In the data rows, the value 50 means zero.
How far apart are the two rows of each pair, measured in a hidden way? 0 means very close, and 30 very far. Two or three weighted sums of its numbers give each row a place; it is the straight-line distance between the places.
[58 44 39 31 51 60 54 50 49 63]
[50 60 63 41 34 58 35 64 66 41] -> 2
[46 59 62 31 33 70 40 55 61 54]
[54 52 50 56 54 37 47 53 49 46] -> 4
[53 42 38 39 66 41 56 47 33 70]
[56 38 32 57 71 38 67 51 34 37] -> 11
[44 49 57 63 51 39 44 63 46 46]
[52 42 41 31 61 54 62 44 51 48] -> 13
[47 69 69 44 42 44 30 59 62 41]
[38 72 77 34 37 62 27 49 58 59] -> 5
[46 46 56 61 52 53 51 40 39 50]
[50 50 41 45 59 52 54 41 51 49] -> 6
[52 63 68 60 30 49 29 61 70 39]
[47 35 25 36 69 53 72 50 41 58] -> 18
[55 37 38 53 72 33 60 57 31 46]
[53 46 32 56 53 42 55 54 29 83] -> 13
[51 50 45 48 59 54 52 39 44 51]
[46 47 48 81 64 17 56 61 25 39] -> 9
[59 44 30 60 55 36 60 60 29 71]
[56 39 46 55 52 46 56 54 50 42] -> 11
[56 52 65 37 21 76 44 59 70 45]
[56 45 34 57 58 35 62 65 29 61] -> 17
[50 58 63 40 41 63 39 51 64 38]
[54 56 65 32 34 70 42 44 68 42] -> 7
[54 38 57 54 50 26 56 75 51 37]
[50 62 69 58 33 57 29 42 67 50] -> 20
[54 33 40 66 62 43 54 43 37 53]
[48 42 46 65 62 30 52 49 39 56] -> 8
[56 30 39 56 54 55 56 47 57 42]
[53 43 43 30 58 61 62 38 49 49] -> 6
[49 64 69 42 40 53 36 57 63 33]
[47 51 48 48 55 47 49 48 48 52] -> 3
[44 42 50 66 50 54 58 49 48 43]
[51 51 53 61 71 28 49 37 20 60] -> 17
[44 60 66 55 31 72 35 44 70 37]
[48 57 53 68 38 46 52 55 41 66] -> 14
[55 59 59 24 31 83 43 53 60 50]
[47 66 46 47 53 39 45 66 35 54] -> 17
[49 45 37 60 64 36 59 39 35 62]
[52 60 72 68 25 51 26 57 70 42] -> 9
[50 66 61 35 29 65 36 64 63 59]
[49 42 23 56 71 43 66 36 44 52] -> 5
[45 36 34 58 69 45 65 38 37 52]
[55 33 42 71 71 15 66 70 36 18] -> 10
[56 26 28 40 65 51 73 62 33 50]
[46 51 48 62 47 52 49 37 56 51] -> 20
[61 23 20 50 65 61 70 33 46 58]
[56 40 37 31 60 53 61 58 50 44] -> 13
[46 55 42 62 58 24 65 57 26 59]
[53 23 31 34 68 45 73 57 43 49] -> 19
[52 44 42 59 65 41 66 42 25 49]
[55 71 65 59 29 61 28 40 62 49] -> 18
[52 60 66 42 29 74 42 40 61 55]
[57 34 31 49 74 25 71 65 35 38] -> 18
[44 73 67 33 37 58 28 59 57 54]
[49 55 45 35 50 54 55 54 46 60] -> 9
[48 60 61 40 36 61 30 56 68 50]
[61 41 26 39 55 45 72 63 30 71] -> 14
[53 40 45 66 48 48 54 53 56 48]
[49 49 40 64 66 28 54 41 35 56] -> 11
[51 55 38 49 55 57 54 41 47 53]
[43 58 49 55 45 47 45 45 44 74] -> 13
[56 34 34 58 72 25 64 66 36 33]
[57 56 65 39 34 54 35 62 65 46] -> 12
[45 50 67 16 32 59 40 81 69 60]
[50 49 33 42 62 35 65 65 33 65] -> 5
[47 43 48 61 53 48 50 39 55 46]
[53 37 44 59 52 53 60 42 55 47] -> 8
[50 30 31 49 66 44 73 54 38 52]
[51 56 50 57 54 49 46 45 35 56] -> 17
[47 40 30 43 68 48 73 48 37 47]
[61 34 31 40 64 55 70 29 37 68] -> 11
[42 62 67 27 32 60 40 71 58 57]
[42 52 72 63 55 31 44 53 36 43] -> 9
[48 66 55 47 27 73 22 43 74 67]
[46 62 61 46 26 73 36 42 69 66] -> 9
[49 57 56 46 28 80 32 33 79 56]
[50 67 67 41 40 53 37 62 61 33] -> 22
[49 56 53 61 38 50 56 50 42 66]
[45 40 37 63 72 29 51 52 41 53] -> 2
[59 47 48 50 48 53 49 40 51 56]
[63 22 35 70 59 45 68 38 47 42] -> 10
[57 39 33 58 57 41 60 59 29 63]
[50 36 38 52 74 35 64 45 30 45] -> 3
[58 46 49 50 54 41 51 51 48 47]
[50 27 41 53 65 49 75 40 32 51] -> 8
[43 64 62 40 37 67 37 41 70 50]
[51 48 47 41 56 55 57 40 46 50] -> 5
[46 52 49 39 59 50 51 49 41 55]
[42 41 40 70 66 27 51 60 40 44] -> 4
[47 36 40 53 66 41 63 47 34 56]
[46 42 47 72 67 18 50 55 41 43] -> 7
[45 76 69 53 33 63 21 40 63 54]
[45 68 54 28 37 72 36 52 72 53] -> 17
[55 40 47 63 52 47 54 57 52 33]
[53 47 38 50 53 56 49 37 54 61] -> 11
[47 22 35 75 59 44 70 41 50 54]
[49 62 64 50 27 62 39 55 68 47] -> 5
[43 69 61 19 39 78 38 42 64 54]
[33 63 71 47 33 63 31 48 70 51] -> 7
[42 42 46 52 72 32 55 54 32 52]
[48 64 58 38 40 64 35 44 69 49] -> 14
[59 40 27 58 64 46 65 42 34 59]
[43 69 71 47 40 48 37 53 67 33] -> 4
[51 53 71 57 25 73 36 37 70 49]
[61 47 27 48 49 68 51 35 61 56] -> 5
[47 57 52 38 36 81 39 35 73 47]
[54 40 28 37 68 49 72 49 34 58] -> 21
[54 62 61 30 37 63 45 60 61 41]
[59 35 31 55 66 36 62 54 36 56] -> 5
[50 54 71 45 31 65 43 53 67 31]
[59 31 28 43 64 52 73 45 34 67] -> 9
[54 54 44 48 38 64 46 43 50 81]
[53 37 33 43 69 45 72 57 25 42] -> 19
[48 77 67 49 25 42 34 79 62 47]
[53 67 74 67 21 49 32 59 62 45] -> 13
[46 62 60 38 36 69 38 36 70 55]
[53 53 59 28 37 67 36 56 74 45] -> 7
[44 63 67 37 32 69 41 54 62 48]
[58 41 29 42 59 42 71 65 31 59] -> 8
[49 66 66 37 32 61 37 49 64 56]
[55 51 47 48 51 47 58 58 42 49] -> 11
[54 61 59 38 33 87 39 30 65 54]
[52 38 30 34 66 50 79 52 30 48] -> 19
[52 55 48 56 53 49 51 33 48 58]
[47 72 66 47 28 56 33 63 57 55] -> 5
[45 59 58 16 36 85 47 48 63 54]
[55 42 40 27 54 59 70 58 44 49] -> 9
